128 stands for zero in the data rows.
Here are some points, each followed by its number:
[147, 173, 127, 152, 100, 130, 164, 97, 81, 146, 114, 90, 134] 0
[139, 146, 145, 83, 125, 126, 111, 178, 86, 165, 139, 119, 97] 1
[91, 154, 193, 174, 196, 72, 181, 92, 180, 69, 152, 136, 66] 2
[123, 125, 109, 110, 133, 103, 129, 128, 101, 141, 121, 140, 141] 3
[105, 99, 176, 85, 85, 60, 166, 138, 68, 185, 85, 135, 146] 4
[116, 134, 103, 103, 131, 141, 107, 138, 131, 141, 111, 130, 166] 5
[82, 75, 82, 77, 88, 163, 81, 128, 97, 166, 101, 153, 180] 6
[182, 117, 154, 142, 193, 128, 136, 154, 109, 152, 193, 85, 81] 7
[85, 85, 73, 79, 87, 137, 75, 132, 116, 148, 77, 176, 178] 8
[125, 162, 179, 125, 166, 104, 109, 177, 182, 90, 170, 127, 78] 9
[90, 102, 88, 77, 86, 118, 80, 134, 107, 156, 85, 165, 178] 10
[76, 112, 86, 102, 164, 115, 96, 129, 105, 168, 142, 133, 172] 11
[131, 78, 68, 116, 75, 134, 101, 109, 111, 169, 74, 178, 181] 12
[145, 183, 145, 182, 119, 158, 172, 89, 137, 67, 164, 73, 135] 13
[159, 173, 102, 178, 105, 168, 161, 86, 183, 84, 88, 112, 117] 14
[144, 92, 161, 119, 96, 64, 146, 123, 74, 132, 76, 158, 152] 15
[179, 86, 165, 176, 187, 97, 175, 83, 169, 78, 179, 90, 107] 16
[111, 149, 113, 164, 123, 153, 129, 102, 183, 97, 111, 115, 143] 17
[100, 165, 150, 139, 170, 150, 115, 159, 171, 103, 160, 159, 79] 18
[81, 122, 162, 130, 178, 81, 130, 126, 171, 118, 148, 173, 92] 19
[106, 121, 74, 98, 102, 120, 92, 147, 138, 165, 91, 144, 186] 20
[152, 142, 179, 151, 162, 132, 111, 110, 184, 88, 178, 101, 78] 21
[93, 134, 76, 80, 144, 175, 89, 135, 143, 121, 102, 150, 174] 22
[142, 140, 94, 173, 79, 169, 167, 67, 102, 149, 94, 88, 155] 23
[157, 121, 135, 158, 123, 136, 133, 133, 138, 124, 136, 106, 119] 24
[149, 142, 146, 149, 102, 155, 140, 119, 113, 148, 113, 76, 141] 25
[127, 114, 136, 110, 167, 160, 84, 175, 148, 106, 167, 161, 84] 26
[116, 151, 188, 170, 198, 132, 178, 120, 191, 64, 189, 118, 64] 27
[74, 68, 131, 67, 139, 63, 76, 97, 77, 172, 136, 190, 160] 28
Which five points above are nearest to each new point, looking only along the 2 directions in which the numbered points spread most? Their numbers follow each, nearest first.
[187, 153, 74, 167, 73, 103, 187, 63, 66, 186, 93, 70, 183] 23 0 25 14 17
[85, 99, 117, 94, 125, 120, 87, 171, 148, 128, 109, 168, 146] 11 1 4 22 3
[128, 145, 150, 82, 127, 120, 112, 187, 79, 159, 137, 126, 92] 1 3 11 26 5
[89, 105, 128, 106, 128, 115, 92, 158, 174, 113, 124, 153, 137] 1 3 11 26 5
[176, 139, 156, 147, 125, 118, 129, 145, 125, 144, 161, 76, 115] 24 17 7 25 0
[94, 168, 88, 87, 142, 186, 92, 169, 108, 135, 162, 156, 120] 1 3 11 5 15
[90, 72, 85, 113, 145, 172, 99, 148, 154, 141, 119, 181, 143] 11 4 22 3 1
[149, 142, 140, 121, 148, 128, 114, 152, 106, 108, 130, 140, 101] 1 24 26 3 7
[136, 174, 120, 122, 127, 185, 121, 165, 129, 115, 153, 130, 98] 24 17 7 1 3
[158, 120, 185, 137, 136, 75, 149, 108, 149, 137, 108, 102, 130] 24 17 7 25 1
[157, 158, 153, 158, 154, 113, 172, 95, 170, 73, 168, 113, 82] 16 21 7 2 27
[104, 88, 146, 160, 150, 137, 138, 116, 116, 111, 125, 126, 124] 24 1 17 3 5
[147, 143, 125, 157, 122, 166, 113, 95, 139, 89, 125, 110, 129] 17 24 25 0 14
[102, 97, 103, 117, 149, 165, 99, 154, 145, 123, 123, 176, 127] 1 3 11 5 15
[135, 174, 152, 130, 165, 163, 128, 137, 162, 80, 180, 106, 71] 21 7 16 2 18
[103, 110, 125, 111, 116, 100, 107, 145, 170, 109, 114, 151, 142] 1 3 5 11 15
[140, 83, 80, 109, 98, 122, 108, 110, 106, 172, 104, 164, 171] 20 12 4 22 10
[168, 136, 187, 117, 192, 101, 135, 178, 140, 95, 172, 125, 77] 9 18 7 19 2
